128 stands for zero in the data rows.
Every row has a hidden score from 0 to 30. What is each row's score? 15 is about the middle. The score is a weighted sum of the row's numbers plus the product of two more (or one squared), each taken from its middle value.
[ 12 144 217 100 181 208 132 138  12 200 105 152 133 135 114  76  51  59
 137 193 108 224 153  13  21] >> 27
[137 141 123 130 124 124 101 115 135 146 140 130 121 156 135 112 128 114
 151 125 108 122 143 138 116] >> 12
[133 147 133 110 133 116 111 102 124 155 128 146  95 165 127  99 133 102
 141 103  96 122 129 123 106] >> 13
[117  74 104  78 108 151 145  99 136 161 142 199 123 130 113 104 164  97
 196  99  76 129 127 160 133] >> 26
[106 194 139 181 121 111  82 161 128 101 150  69 143 135 132 133 106 122
 118 167 142 141 152 129 103] >> 11
[133  95 140 104 161 130 164 104 110 148  97 150 107 109 135 131 132 147
 127 117 121 165 106  99  99] >> 17
[148 135  98 127 130 141  95 134 130 122 129 118 122 152 160 111 101 112
 124 115 149  92 128 118 154] >> 16
[152  81  77  90 102 150 133  98 164 141 136 188 128 149 131 107 169 108
 168  80 101  84 123 170 167] >> 14
[130 111 101 106 124 146 117 121 130 143 131 154 123 152 147  91 125  92
 174 117 110 123 128 119 127] >> 14
[118 183 162  89 164 132  65  70  90 202 108 154  51 228 134  30 104  49
 184 110  58 152 152  89  53] >> 9
[147 138 127 110 139 124 109  93 122 156 123 152  94 163 142  88 127 102
 155 110  90 137 128 119  96] >> 12
[131 138 138 130 141 131 126 123 129 139 120 132 123 136 120 128 124 127
 136 130 115 142 135 127 111] >> 13
[109 142 146 171 118 103 128 155 131  90 141  92 150 101 114 164 139 158
 134 165 132 160 147 154 121] >> 19
[ 92 122 128 131 119 141 117 133 127 130 137 145 137 138 106 109 139  99
 176 145 110 147 139 132 113] >> 11
[135 109 134 102 138 131 134 101 125 152 113 162 113 149 124 115 142 119
 144 104 104 134 120 129 116] >> 11
[141 170 129 194 109  72 121 160 158  69 162  59 147 103 111 187 149 183
  80 145 163  99 132 178 159] >> 23
[ 49 151 184 145 144 148 131 145  77 146 144 122 141 119 102 118 118 108
 154 187  99 209 147 110  71] >> 21
[ 97 173 150 206 112  97 123 198 133  67 171  47 177  79 106 190 122 177
  81 186 166 143 147 154 133] >> 20
[135 150 130 174 106  84 124 145 148  84 153  79 144 112 117 175 155 167
 112 139 138 124 135 177 148] >> 18
[115 103 142  88 134 131 143  90 108 175 121 184 102 141 117  99 154 110
 189 120  68 169 131 131  93] >> 20
[141 104 114 127 157 151 139 137 109 122  94 126 143 112 165 117  82 123
 120 134 156 147 124  68 122] >> 25
[174 124 121  91 159 130 134  84 123 165  93 148  80 168 145  97 116 124
 106  79 124 105 109 100 116] >> 23
[150  62 122 104 146 149 211 138 125 120  95 145 148  75 128 180 117 177
  41 108 188  93  86 102 173] >> 24
[200  91  72 102 144 167 133 137 140 105  69 143 132 107 193 121  85 134
  72  85 201  56  93  78 191] >> 9
[144 185 113 154 114 104  85 134 150 110 144  93 116 153 137 128 129 129
 107 124 138  92 142 148 144] >> 14
[136 125 143 123 137 102 143  98 129 141 123 133 105 138 116 123 149 140
 135 117 109 150 131 134 103] >> 13
[144 108  73 161  80 108 126 164 174  72 165 110 187  94 123 166 158 150
 137 134 147  89 128 197 185] >> 19
[126 107 113 142 110 126 150 148 145  94 134 119 157  88 120 165 142 156
 104 136 157 123 119 145 163] >> 17
[171  90 128 108 177 134 193 116 104 126  69 126 117  91 154 143 100 169
  63 108 176 133  94  77 139] >> 20
[124 150 140 121 136 118 114 109 125 152 131 133 103 156 122 102 132 111
 158 130 102 145 140 132 102] >> 14
[162 112 102 148 106 103 143 139 160  89 130 109 141  98 135 168 151 173
 100 111 147 111 120 154 160] >> 15
[140 114 104  73 145 181  87 104 113 174  91 181  98 187 170  42  90  58
 164 106 110 122 122  73 116] >> 10
[108 118 151 124 145 139 161 140 109 131 111 120 139  96 115 156 112 150
  99 145 152 146 112 115 122] >> 12
[ 97  84 150 120 169 163 170 142  79 138  89 135 144  95 137 120  79 128
 130 167 146 193 127  58  92] >> 28
[160 129 105  91 151 161 105 103 123 163  90 157  98 168 172  71  87  90
 114  88 131  92 107  80 134] >> 20
[137 103 136  82 142 106 157  70 113 176 113 181  79 149  99 111 163 127
 145  89  87 136 114 136 103] >> 16
[157  66 140  90 155 139 227 111 118 131  77 153 128  83 116 181 124 184
  32  92 177  94  89 104 157] >> 19
[165 120  66 135 135 187 101 177 142  97  89 102 157 115 201 102  47 107
  77 127 224  54 106  53 183] >> 27
[101 154 185 124 151 110 126  89  90 168 134 136  89 159  93 108 146 115
 157 140  72 187 143 123  59] >> 17
[ 96 154 156 194 119 109 137 185 130  73 157  76 170  74 114 176 136 171
 101 185 167 154 139 148 136] >> 14
[114 129 121 161  91 123 130 163 152  93 164  99 168  99 121 161 151 145
 129 153 145 125 138 171 164] >> 13
[144 161 148 140 160 120 133 135 104 121 109  91 119 122 147 125  91 152
  90 139 151 148 122  83 113] >> 16
[100 152 112 162 108 156 102 184 137  98 155  95 171 117 137 130 105 109
 130 172 155 121 144 117 141] >> 17
[102  88 129  94 114 154 145 118 125 154 142 183 134 134 109 113 160 104
 183 123  92 140 128 148 131] >> 12
[140 156 104 203  83  79 110 174 184  50 174  63 168  85 120 187 146 182
  97 151 174  95 127 184 182] >> 20
[106 121 161 121 154 138 163 133  89 146 112 128 130 107 115 137 109 144
  85 143 153 141 112  94 100] >> 18
[135 153 116 118 122 128  83 109 128 144 132 139 104 169 141  89 119  91
 169 121 101 126 147 126 106] >> 16
[137 143 155 141 129  73 155  94 138 130 141 116  91 130  97 164 170 165
 117 120 107 145 133 164 105] >> 16
[143 130 121 126 146 125 138 122 126 128 119 111 120 141 143 120 113 128
 123 121 138 132 119 108 120] >> 18
[165 115 120  82 152 142 131  87 118 167  93 158  91 161 155  93 113 110
 118  85 125  98 111  95 127] >> 12
[166  87 114  66 137 149 163  80 130 160  97 185  81 153 128 111 140 122
 105  67 120  85 101 114 143] >> 14
[133 130 103 166  93 102 131 158 166  80 155  94 176 100 107 173 152 170
 121 146 142 112 135 180 158] >> 27
[105 138 114 180  96 122 110 185 150  77 164  94 184  90 120 163 142 141
 133 174 150 129 142 162 159] >> 13
[ 90 200 176 156 149 112  89 133  91 144 129  96 122 158 127  93  95 103
 144 171 103 179 150  97  62] >> 15
[142  91 106  99 122 141 146 106 140 147 129 172 128 138 130 119 155 114
 162 100 114 115 119 143 142] >> 11
[140 150 104 111 125 134  62 116 138 144 141 146  98 189 150  69 128  74
 169 104  98  97 139 126 128] >> 16
[136 184 185  80 175 112 102  51  78 218 109 156  32 216 119  53 125  84
 151  93  52 157 140  89  50] >> 10
[127 104 123  97 143 156 135 105 114 156 108 171 117 141 141  92 115 101
 165 113 110 143 123 102 115] >> 15
[137  86 120  93 146 160 145 117 120 155 107 168 123 128 135 110 123 116
 135 105 133 109 116 110 142] >> 13
[115  99 159 118 175 162 175 135  93 139  80 126 136  93 143 141  75 145
  83 138 168 165 115  59 113] >> 15
[133  72 128  99 128 129 181 104 132 139 108 162 134 108 118 144 156 143
 155 110 111 156 111 142 133] >> 23
[160 122 104 135 110 112 112 121 165 110 137 119 130 135 139 136 155 139
 142 105 124 101 129 171 162] >> 13
[ 97 104 134 117 126 148 136 122 114 145 144 166 141 121 112 117 148 108
 182 140  89 167 134 138 109] >> 25
[151 148  94 162  95  95  93 142 171  91 155  90 135 138 135 136 149 142
 137 123 135  88 130 160 164] >> 25
[148 105 105 132 106 124 141 136 150 110 131 127 141 115 130 153 147 148
 110 110 143 112 128 150 162] >> 16
[134 114  80 148  85 132 100 155 177  89 158 121 164 126 143 132 147 124
 164 134 145  89 132 166 178] >> 19
[ 75 119 160 150 127 130 160 159 106 113 140 120 170  87  91 170 134 146
 125 173 143 181 137 138 115] >> 23
[175 151 141 117 136  69 140  67 145 147 133 118  66 160 107 148 162 164
 130  87  97 121 131 163 107] >> 16
[133 155 103 189  81  99  98 185 175  62 181  75 182  99 119 177 150 158
 113 154 156  91 136 189 183] >> 24
[132 125 122 134 115 117 124 124 146 117 135 134 131 123 115 135 150 131
 155 118 102 125 129 156 129] >> 13
[ 97 159 124 134 119 146  76 139 116 137 150 126 128 161 136  78 101  75
 183 151  95 147 150 114 104] >> 15
[137 147 105 148 107 111 102 137 159 109 149 111 132 136 134 135 139 129
 136 128 131 104 128 163 150] >> 16
[149 103 108 127 110 103 128 109 161 124 147 140 133 129 110 149 178 143
 146 104 105 121 132 187 153] >> 21
[166 117 140  91 171 122 173  92 100 162  77 135  80 131 139 134 101 150
  59  88 149 110  96  79 128] >> 15
[ 96 117 137 101 120 160 123 112 109 167 142 171 125 151 109  97 137  94
 182 134  87 153 141 123  99] >> 11
[117 125 106  94 132 167  87 109 118 170 129 167 114 171 150  61 109  59
 199 119  92 137 130 111  99] >> 13
[120 104 124 157  91  88 155 157 161  84 165 116 169  74  98 184 183 171
 126 142 132 133 122 190 156] >> 16
[117 101 131 123 128 139 145 132 124 128 129 139 144 106 127 137 133 132
 137 130 126 137 123 129 136] >> 16
[123 140  88 181  82 131  89 183 175  74 164  96 184 104 140 147 136 128
 144 157 150 104 143 165 174] >> 13
[ 23 160 202 112 178 203 109 158  36 185 112 133 144 146 115  70  42  56
 130 189 119 189 144  34  40] >> 16
[104 108 139 130 141 155 161 146 112 120 113 133 149  99 122 137 105 138
 113 146 158 144 119 101 126] >> 13
[146 126 103 113 132 143 109 121 132 140 113 137 115 151 147  95 113 102
 140 116 125 109 116 105 128] >> 18
[ 90 155 140 152 119 133  93 156 124 118 158 108 141 130 121 117 122 100
 151 164 123 150 144 132 113] >> 11
[107  96 148 109 161 163 163 142  93 139  95 146 143  97 134 131  88 136
 106 148 161 156 120  76 109] >> 11
[ 94  92 135 117 152 177 156 152  94 140 102 139 163  89 132 130  82 116
 128 155 149 164 124  72 110] >> 22
[146 158  84 127 109 152  54 135 145 131 140 133 128 179 171  76 108  69
 167 119 119  82 147 125 147] >> 10
[135 103 159  88 167 130 176  83  96 178  91 159  97 134 115 123 135 141
 127 104  95 168 114 109  86] >> 15
[155 140 126 120 129 115 107 102 138 132 131 131 107 162 126 113 136 125
 126 102 115 109 134 134 124] >> 13
[131 157 119 120 128 135  78 109 123 154 128 135 107 174 141  87 114  90
 168 124  94 130 141 120 105] >> 13
[124 149 103 180  91 109  97 178 162  70 161  83 170 108 132 160 129 137
 120 155 154  98 140 164 165] >> 15
[ 75 182 166 162 132 130 109 155  98 124 142  90 142 131 117 122 109 123
 135 175 129 174 147 116  89] >> 10
[ 59 162 185 133 140 154 124 144  72 158 142 122 126 134  98 119 108 103
 131 177 108 172 151 104  64] >> 9
[145  91 110  83 136 154 141 104 132 158 106 170 123 140 135 116 117 113
 138  96 130  97 110 116 152] >> 12
[161  56 110  88 140 169 187 128 122 134  92 160 143  86 139 158 118 152
  82  92 176  95 102 109 170] >> 18
[126 126 146 118 114 115 147 111 128 142 131 143 117 133 105 144 171 144
 125 106 111 131 125 154 128] >> 8
[168 137 112 118 143 154 103 121 134 135 107 128 106 142 176 101  88 106
 119 110 150  93 113  95 145] >> 8
[120  97 145 103 142 140 178 115 113 145 110 168 118 111 119 140 130 136
 104 113 127 130 112 109 129] >> 12
[105 127 115 142 107 144 106 163 138 112 145 128 161 121 125 130 129 114
 157 156 129 129 135 145 140] >> 13
[104  79 109 101 115 170 137 141 134 135 135 176 160 108 107 120 136 103
 171 131 107 138 134 143 137] >> 15
[142  83 120  89 158 156 158 109 112 144  78 154 126 121 144 113  96 124
 114 110 152 138 109  76 125] >> 16
[106 159 138 198 106  98 115 190 139  67 160  59 179  83 118 183 130 170
 100 183 168 145 143 162 143] >> 13
[106 183 170 192 120  91 128 164 116  95 144  56 145  94 110 170 127 166
  86 177 156 160 146 129 109] >> 10
[140  85  93 115 108 137 155 130 153 121 130 147 145 113 126 149 134 135
 111 106 151  88 109 140 175] >> 15
[155 131 133 107 153 126 136  95 125 148 102 130  88 155 140 117 121 120
 105 101 129 105 109 102 125] >> 14
[105 125 202 101 191 148 167 102  55 182  78 132 101 117 133 104  77 125
 105 148 121 212 118  41  43] >> 15
[144  41 108  90 148 188 203 155 114 124  82 160 171  64 156 160  91 149
  57 115 200 102  86  69 177] >> 12
[ 88 144 180 131 176 166 138 144  62 148  96 112 127 127 144 111  54 112
 106 175 148 188 131  43  74] >> 14
[146 152  96 160 118 134  84 168 147  89 135  94 154 132 158 134  93 123
 100 139 172  87 131 118 158] >> 16
[129  99 124  84 139 148 134  85 123 169 118 179 102 149 112  98 140 103
 156  95 104 117 122 123 118] >> 12
[143 138 129 136 156 132 124 133 113 123 110 105 123 128 141 129  96 140
 101 129 156 119 121  98 132] >> 14
[ 93 198 148 198 123 119  81 188 124  79 149  51 159 111 143 140  83 126
 106 197 168 143 142 117 114] >> 13
[145 123 130  84 153 150 127  85 117 178  94 162  87 163 153  83 103 105
 125  94 113 117 109  84 108] >> 18
[144 130 145 108 146 119 132  95 120 151 117 140  93 142 121 110 132 124
 130 113 102 141 123 124 103] >> 14
[120 107  90 106 120 178  93 138 129 145 129 164 139 152 144  83 100  76
 187 127 117 111 130 109 138] >> 12
[149 148 106 153 101 103 104 132 165 108 146 104 130 135 124 141 149 141
 136 123 128 113 132 162 143] >> 13
[ 88 172 147 151 131 131  93 144 104 132 141 107 134 137 119 120 110 107
 150 167 115 165 146 115  99] >> 22
[148 104 103 139 104 128 147 147 151 102 131 119 163  92 131 156 142 156
 109 123 148 111 124 158 170] >> 15
[124 149 111 142 112 127 101 142 138 122 154 111 142 137 128 119 133 118
 135 141 128 116 149 147 132] >> 15
[151 166 158 125 145  76 118  84 118 155 120 111  73 170 126 104 142 127
 127 114  82 144 136 127  92] >> 17
[ 41 160 178 150 131 152 124 170  87 140 155 113 155 115  87 142 112 116
 106 186 136 156 138 119 106] >> 13
[148 173 154 114 143  96 103  85 120 166 127 132  73 180 118  99 148 115
 119 100  98 115 137 131 101] >> 14
[ 98 135 173 146 161 123 158 143  97 123 111  99 140  90 114 161 106 168
  80 166 166 170 129  93 106] >> 12
[178 138 154 112 171  85 155  76 116 154  87 118  58 147 137 128 128 155
  89  92 120 132 111 101  98] >> 14
[130 103 131  90 150 156 134 108 110 159 110 168 108 144 133  95 113 101
 144 110 112 138 121  92 116] >> 13
[128 102 121 116 122 118 147 112 141 131 127 151 123 118 115 138 148 139
 152 121 116 146 126 149 125] >> 18
[198  82  89  97 134 139 162 122 147 112  98 144 120 119 150 147 120 153
  62  75 178  59  86 112 186] >> 21
[143 107 101 139  87 103 146 130 173  94 154 136 145 109 102 167 182 167
 126 112 128  99 127 190 165] >> 18
[ 91 148 162 132 135 117 125 117 107 139 133 125 103 138 115 124 135 128
 149 150  99 180 143 130  82] >> 21
[118 175 114 151 120 132  61 141 134 114 155 109 124 169 143  90 116  94
 166 145 112 126 145 128 118] >> 15
[158 189 136 131 140  81  86  91 130 153 136 106  72 182 132  96 125 115
 131 105  98 133 141 128  88] >> 13
[146  55 113 101 154 168 205 149 122 115  85 149 156  67 133 172 110 164
  58 113 194 106  88  90 175] >> 14
[133 116 111 127 121 151 122 147 135 113 118 126 148 118 155 128 107 118
 117 136 159 108 126 118 151] >> 10
[141 143 131 134 125  97 127 104 137 132 148 117 104 146 107 126 156 138
 136 119 103 135 141 155 120] >> 18
[127 211 151 175 132  85  80 132 124 115 141  61 102 156 130 114 111 129
 123 159 122 142 149 129  89] >> 17
[112 137 145 123 121 113 115 115 121 149 138 139 121 134 111 118 143 117
 176 142  85 161 144 142  97] >> 16
[116  95 119 142  94 123 159 154 144  96 150 128 170  84  99 186 167 160
 115 138 144 111 130 182 172] >> 20
[127 151 103 130 111 147  60 136 136 134 151 136 126 166 158  70 113  63
 187 135 105 120 141 117 124] >> 10
[ 99 125 137 145 108 137 126 147 141 112 145 123 150 121 112 140 140 127
 142 143 131 135 137 148 132] >> 11
[111 119 143 108 137 131 141 107 108 155 128 159 113 129 111 107 144 117
 158 133  96 146 134 135 114] >> 17
[150  35 110  88 151 187 216 147 118 118  64 167 157  59 157 162  94 160
  56 100 204 105  74  69 176] >> 10
[125  80 117  85 129 177 142 122 116 151 106 175 136 135 136 109 110  98
 139 116 137 113 119 103 140] >> 9
[159 128 129 114 129  94 144  86 142 140 125 142  86 138 121 134 144 150
 115  93 109 114 115 143 132] >> 15
[117 127 130  84 142 149 108  91 114 188 113 179  95 175 130  79 138  79
 179 112  80 150 133 113  94] >> 9
[135 158  99 199  80  89 101 183 175  53 172  60 170  94 131 185 140 170
 106 161 173  93 142 184 178] >> 15
[159  68  92  82 129 158 160 116 147 139 102 173 136 121 140 132 120 121
 101  78 155  67 100 115 166] >> 19
[113 116 112 160  98 135 128 165 155  95 152 119 180  92 120 156 145 132
 137 153 133 131 137 164 162] >> 14
[ 97 107 171  82 143 135 160  85  93 185 124 187  95 139  87 111 161 101
 158 119  72 161 130 132  86] >> 18
[148 110 120 106 122 136 134 119 133 129 122 144 118 140 143 113 132 113
 127 105 132 102 116 119 153] >> 11
[113 139 148 183 107  86 156 161 143  84 158  83 160  83 104 190 156 177
  95 164 152 152 135 162 134] >> 13
[130 114 164 103 150 100 170  82 114 170 118 149  91 135 104 131 154 144
 129 108  94 159 125 130 104] >> 15
[143 163 148 143 162 117 130 125 121 138 101  86 108 129 150 138  82 145
  87 140 160 135 123  89 110] >> 13
[120 109 122 134 141 143 146 145 109 111 104 123 150  98 133 134 107 139
 116 143 160 143 124 101 139] >> 28
